Rows are one point carried round by a steady rotation, each followed by how many steps it has turned.
The counts run from 0 to 251.
[  2 -13 -20  13  30   8  -3  25  10 -16   4  -9  43   7  -4   2 -48  -8
  15  -4  13  10  15  30 -24  13 -27 -20 -14  40 -17  -4  19 -10  -1   7
  -2   8  -6  41  21   9  -4  -6  -2 -29   2   8  16 -37  -5  12  17 -25
  28  -3 -15 -17 -25]
151
[  9  -9   5   9  16   5  23  14  26 -26   4 -17  33 -15 -19  -6 -25 -13
  18  -1   5  25  -5  31 -31  33 -43   4 -24  23  16  -9 -10 -13  -9  20
  -5  21 -20  35   7  25   9 -28 -10 -18  -9  -1  -1 -39  -8  -5  17 -33
  16  -6  -4 -14 -32]
175
[ 29  -9  -5   3  -4  11  32  35  25 -20   8 -22  31 -30 -29   6 -37 -12
  28  -7  -1   1  -5  34 -13  20 -28   5 -21  11  11 -16  -2  -9 -20  34
   7  10 -24  31  -5   0  -7  -9  -4 -17   9   1   0 -23  -8  -1   9 -31
  30   0 -12 -14 -32]
247
[ 27 -25  -9   4 -13   2  12  34  32 -15  -1 -24  26 -12   1  -1 -43 -29
   2   0   3  -4   0  21  -1  11 -47  -8 -12  -1 -11  -6  24 -12 -14  16
 -16  -3  -9  33   7  -4   7  -3   9 -22   2   9  13 -37 -32   7  22 -36
  23  18 -31 -14 -20]
113
[  2  -2  -4  16  18  19  26  28  27 -17  13   8  41 -10 -22   0 -11 -24
 -13   0  18  28 -15  35 -20  16 -26  -1 -36   4   1   2  -3 -34 -22  27
   0   3  -6  35  -4  16   0 -19  -5 -12  15  17  11 -38  -2   7  14 -28
  21   0 -10 -29 -18]
179
[  3  -2 -14  11  12  16  -7  28   4 -18  16   2  42  -8  -2  -5 -42 -23
 -10   0  31  -7  13  18 -19  15 -34 -14 -14  16 -18 -13  31 -26 -17  15
  -1  -8  -7  36   6  -7 -10 -14  18 -33   8  33  20 -40   2  -4  10 -18
  31   7 -22 -29 -16]
210
[ 23 -25  16  11   7 -12  21  13  40 -23  -2 -19  29 -12  -2   8 -31  -5
   8   0   3  -1 -12  36 -27   2 -61 -12 -21  10   1 -16  11 -10 -17  14
 -19   7  -7  28  17  10   1 -30   3 -23   4  -5   5 -31   3   4  22 -22
  32   8 -13 -17 -23]
32
[  7  -7 -20 -24   5  15  24  40  10  -3   6 -22  21 -19 -16   4 -32   7
  30  -3  20   6  -6  30 -26   9 -32 -13 -18  43  -9  -3  10 -24  -6  21
   2  10 -17  33  -2   2  -9  10   7 -31  24   9   5 -43 -16  22   1 -26
  35  -2  -8  -6 -20]
198
[  9 -20  -9  -5  -8   8  31  32  34 -12   7 -12  23 -26 -10   3 -17 -25
  -5  11   3  32 -17  29 -26  13 -30   4 -22  11  15  -5  -6 -30 -13  33
   4  21  -4  33  -6  11  -4 -13   7 -12   5   3   2 -31 -11 -12   8 -45
  30   5  -9 -23 -21]
65
[ 16 -17  -4   4  19   1  14  26  22 -17  14 -12  36 -32   2  -2 -19   4
  16  10  21  -7  -7  35 -30 -15 -57 -17 -36  25   1   1  11 -29 -20  16
  -6  -3  -3  36  -5   1  -8 -12  10 -23  19  15  21 -30   7  -5   4 -23
  27  -1 -18 -26 -12]
7
[-12  -6 -13  -2   4   9   7  29  22 -12   6 -13  18  -6  -1  19 -32 -15
  13   5  13  34 -11  21 -31  32 -23  -9  -2  50  -4   0  13 -16   6   8
   2  10  -1  30  16   3 -10  -6   7 -26 -11  -4  -6 -62 -17   5  18 -44
  27   7 -23 -19 -27]
13
[  3 -23 -10   1   2   5  21  24  38  -8  -2  -6  25 -18   4  15 -26 -32
 -11   7   0  42 -17  28 -17  21 -30   2 -12   8  -2  -9   1 -27  -9  32
  -1  17   3  36   3  16  -5 -18   5 -14   0  -9  -2 -36  -5  -8  26 -40
  33   4 -10 -27 -21]
204
[ 13 -12   5  -4   0   1  19  21  31 -18  -5 -24  22 -18  -7  -1 -39   1
  12  -9  19 -11  -7  32 -16   6 -55 -22 -14  21  -2 -11  20 -12   3  10
 -18  15 -21  26   9   8   5 -14   2 -24   8 -11   0 -43 -10  14  10 -26
  38  16 -11  -4 -24]
33
[ -9   8  -5  -2   6  24  26  31  21  -8  10  -1  23  -5 -21   1  -7 -21
 -10   0  27  34 -21  26 -32  26 -21   0 -27  19  -4   2   1 -35 -12  20
   0   0  -7  26   0  12  -1 -13   3 -15   7  14  -2 -60 -11  18  16 -33
  19   3  -9 -24 -14]
178
[  8 -18 -17  14  18  13  11  16  13 -15   6  -4  42  -6 -11  11 -41 -21
  -3   2   3  27   7  25 -14  26 -17   4 -11   6 -15 -18   2 -19 -23  41
  15  10 -13  40   4   8 -12 -22  -8 -26   9  23  15 -19   4  -3  19 -17
  30  -9  -3 -31 -28]
19
[ -6  17 -12   5 -10  10  10  34  21 -16  12 -14  10 -26   1   9 -31 -17
  -3   4  15  16 -27  14 -10  25 -29   3  -3  15   2  -5  22 -24 -12  18
   5 -14 -19  18 -11 -12  -5  -9  16 -19  -6  30  -2 -62 -17   4  25 -22
  21  22 -20 -26 -28]
186
[ -9  18   1  -7   9  20  17  31   7 -14  22  -2  21  -7 -23   4 -26  -9
   5  -5  29  19 -14  23 -38  33 -21  -3 -18  38  -7  -1   6 -17  -5  13
   6  -1 -14  24  -1   2 -14 -12   5 -22  -4  21  -6 -65   4  10  20 -27
  23   4  -2 -20 -27]
127
[ 22 -14 -13   7   6  -6   3  25  12 -21   7 -31  18 -31   5   4 -51   2
  26   2   2  -7   5  19 -11   9 -55 -11  -4  20   6 -13  13 -12 -18  26
  -3   4 -29  31 -10  -1   4 -15   9 -23  -6  20   9 -34 -24 -12  18 -19
  23   4 -12 -10 -28]
3
[  9  -3  13   2   9   2  19  12  24 -26  16 -13  27 -23 -19  10 -30  -5
  17   1  18  -2 -10  25 -34  29 -42   9 -15  16   2 -24  -1  -6 -32  22
  11   2 -22  16   3   2 -17 -34   7 -22  -5  23  -2 -38  12  -8  11 -12
  19  -3 -14 -30 -32]
217
[ 10 -17 -10  18  16   9  -9  19   4 -15  17   1  47  -9   8   2 -41 -27
  -7   4   4  19  15  22 -20  19 -39  -8 -12   9 -11 -11  11 -23 -18  26
   2   9  -2  44   5   8  -1 -19   6 -17   0  31  19 -31  -1 -16  24 -28
  25  -5  -9 -26 -19]
70
[ 10  -8   3  19   2   0  12  15  32 -13   9 -19  14 -25   0  21 -43  -4
  13   2  -7  24 -23  28 -15  21 -34   8  -4  26   3 -18   9   1  -7  36
   6  -3 -28  25   5  -4  -2 -30  -6  -9  -9  33  -2 -42   2  14  33 -10
  20 -10   0 -27 -37]
52
[ 18  -9 -13  -6  -8  21  16  36  19   6  13 -15  17   3 -14  12 -42 -16
  10  -7   7  26  -2  15 -20  30 -22   3 -11  20 -28 -10  12  -4 -16  29
   7  -2 -14  27  14  -7  -5  -4   4 -21  17  30   7 -48 -16  37  23 -13
  24  -6 -12 -20 -25]
110
[ 12  -2   6  -9  -5  13  12  35  20  -1  17 -17  15  -5  -6   2 -20  -3
   7   2  27   2 -12  19 -40  15 -47  -2 -20  30 -19  -7  17 -16 -13  10
  -7  -6 -16  15  20   1  -2 -12  16 -24   9  37   5 -60  -9  32  15 -13
  20  -5 -12 -24 -12]
169
[ -6  -3 -22  -3  -4  23  28  29  23  -5   0 -12  17 -18 -25  11 -35 -24
  -8   3  26  27 -16  22 -18  30  -3  11  -8  14   1 -17   8 -19  -8  39
  14  18 -23  21   0   1 -21 -12  -1 -25  10  11  -8 -43  -3  11   9 -23
  29   2   0 -32 -32]
157
[ 25 -26  -1   7   6   4   6  30  23 -18   9 -18  39  -5  -5   0 -34 -19
  25  -2  -7  14  13  29 -19  20 -40 -11 -22  26 -15  -1   7  -6 -16  15
  -3   5   0  42  12   5   5  -3   2 -16  -1   4   9 -34 -30  -4  22 -41
  21   5 -25  -7 -24]
62
[  9 -17 -31  16  23  11   2  22  10 -12  -1 -16  44 -11   0  -9 -43 -12
  -4  -2  19  10  10  23  -8   8 -37 -14 -18  11  -9  -3  24 -31  -5  26
 -13  12 -20  42   5  16  20  -8  -2 -28  21  26  19 -36 -16  11  11 -10
  25  -5   0 -15 -17]
231
[ 10  -2   1  -2 -15   9  26  41  37  -6   1 -22  10 -20 -13  19 -36 -10
  10  -7   2  17 -36  28 -19  10 -20  -3 -10  21  -8  -7  19  -8   1  22
  -1  -6 -14  27   5 -12  -9  -1   3 -16   3  -3 -10 -56 -10  27  28 -35
  33  16 -17 -15 -37]
245
[-16   7 -21   6   6  17   7  32  21 -10   3 -13  22 -18   0   0 -27 -10
  -8  10  40   2 -19  22 -23   0 -29  -9 -17  28   3   2  34 -32   6  14
  -7   1 -17  24   6  -3  -6  -5  13 -30  11  26   5 -59  -6  15   7 -18
  26  11 -19 -30 -15]
97
[ -1   0  -5  -1  15  15  22  25  17  -3   7   0  18   2 -14  19 -42  -6
 -10 -17  10  27 -20  26  -2  11 -23 -18  -3  15 -30   0  19 -17  -1  22
  -3  -8 -10  36  -2   1 -10  -4   7 -13  13   7   4 -60  -5  32  31 -23
  38   8  -9 -20 -27]
131
[  9 -21  -1  22  23   9  22  18  34 -16  -3   2  45  -3  -9   2 -20 -22
 -16   2   6  34 -12  36 -18  11 -37  -2 -24   3  -5  -1   0 -24 -17  25
 -13   7  -4  38  13  22  10 -26  -6 -19  12   4  12 -37  -7  10  24 -25
  28   1 -11 -26 -17]
40
[ 15  -6 -20   5   0  16   1  29  11  -4   9 -10  30   3 -11   4 -48 -21
  -3  -7  22   6   8  11 -14  27 -20  -1  -7  11 -28 -13  28 -13 -19  15
   6 -10 -15  24  13  -6  -7  -6   8 -35  10  36  13 -44 -12  25  15 -14
  25   3 -25 -23 -23]
160
[ 26 -28   0   9  13   4  16  26  32 -12  12 -13  31  -6  -9  11 -28 -13
  20   3 -15  33   0  29 -27  25 -38   0 -20  26 -12  -8 -10  -2 -28  30
   3  13  -6  40  12  11   0 -18  -6 -10   5  17   9 -31 -13   2  24 -22
  19 -12 -10 -17 -28]
61
[ 10  -8  -2  15   9  -3   7  10  17 -22  -2 -16  27 -19  -5   4 -65  -3
   4  -9   8 -13   1  25  -8   9 -49 -19   1   7  -4 -20  27 -10  -3  23
 -13   9 -20  31   2  -4  -9 -20   3 -31   1   8   5 -36  12  -5  17 -21
  39  16  -5 -18 -41]
214
[ 18 -30  -9   3  22   9   4  28  17 -12  12  -3  48  -3  -6   1 -30 -14
  19   4   1  19  18  30 -27  18 -37 -11 -26  26 -20  -2   2 -15 -20  19
  -3   7   5  44  13  11  -5 -10   4 -21   6  14  24 -25 -16  -4  14 -34
  26  -8 -19 -18 -16]
201
[  4  -8  -1   5   0   3   3  29  16 -12   5 -10  18  -5  13  -4 -41 -10
  -8  -7   9   9 -12  27 -21  -2 -54 -25 -13  28  -8   2  34 -18  13   8
 -22   6  -7  41   8   5   7  -4  12 -16   1  10   1 -55  -5  12  27 -27
  36  12  -2 -14 -20]
122
